In the rows, 128 means zero.
Where one turn sends some rows of the set: a few examples, then the rows asked
sig: [111 117 126 126 126 165 122 113 134 116 147 136 170 122 141 122 123]
nof: [134 113 117 117 137 153 121  97 139 128 150 130 130 121 154 101 137]
limod: [104 119 130 135 103 157 116 123 144 103 100 147 139 127 122 152 116]
dafit: [129 135 141 147 148 123 129  81 145 133 130 143  92 135 133 111  96]
fele: [102 134 145 159 143 142 144  99 140 116 108 136 138 152 130 106  72]
beg: [ 94 142 125 106 146 146 118 118 161 141 101 117 121 110 168 105 128]
sas: [103 120 120 120 131 159 121 114 139 104 142 120 158 116 159 138 121]
lefek: [107 149 152 166 159 117 157  96 150 124 115 119 125 113 142 108  91]
Funi: [109 141 141 121 122 136 123 124 143 152 119 138 144 128 154  74 130]
rit: [ 91 111 139 146 119 136 143 128 203 126 139 119 125 148 132 105 139]
zugi: [112 117 144 154  93 134 135 145 155 120  98 135 123 113 105 123 126]
neki: [ 77 117 137 153 143 147 160 106 196 121 109 125 134 142 145 110 133]
Sefu: [115 142 133 117 123 142 105 130 167 150  82 151 127 129 132 106 129]
mapat: [101 112 134 145 119 138 142  98 183 122 128 144 118 169 149  99 136]
Vupug: [ 98 125 138 146  92 144 128 132 138  97 108 138 152 127 133 142 115]
momu: [141 139 137 147 110 107 148 107 155 104 126 106 101 113 120 120 132]
mabif: [150 145 131 151 142 126 149  94 167 115  93 130 133 112 101 123 133]
tibin: [147 157 126 146 153 103 116 114 188 119 118 116 128 130 138 136 103]
faf: [ 95 125 139 144 137 143 134 100 142 110 118 119 100 147 137 122  74]
Pagi: [159 143 131 145 133 114 149  83 146 112 130 124 138 126 131 100 136]
Zan: [130 143 126 139 134 122 113 134 176 111 145 103 151 154 136 122  88]
Kigem: [ 96 149 142 127 104 118 125 150 161 132  97 116 127 119 155 103 125]
zuras: [137 141 148 155 136 112 126 132 179 141 145 119 127 117 103 114 104]
numo: [124 130 130 134 150 146 111 134 186 127 139 111 147 138 105 126  87]
zer: [132 133 131 137 152 135 153  91 162 117 126 102 111  92 115 120 134]
fepo: [108 125 124 143 136 137 136 108 209 117 111 135 145 164 147 115 140]
Duvi: [129 134 123 145 107 127 122 124 162 100  70 139 128 131 139 142 127]
pefi: [111 128 126 133 155 150 148 109 147 121 129 108 165  99 161 104 133]

sig -> limod
neki -> rit
Sefu -> beg
Now find these:
Pagi -> mabif
Duvi -> pefi
zuras -> dafit
faf -> Zan

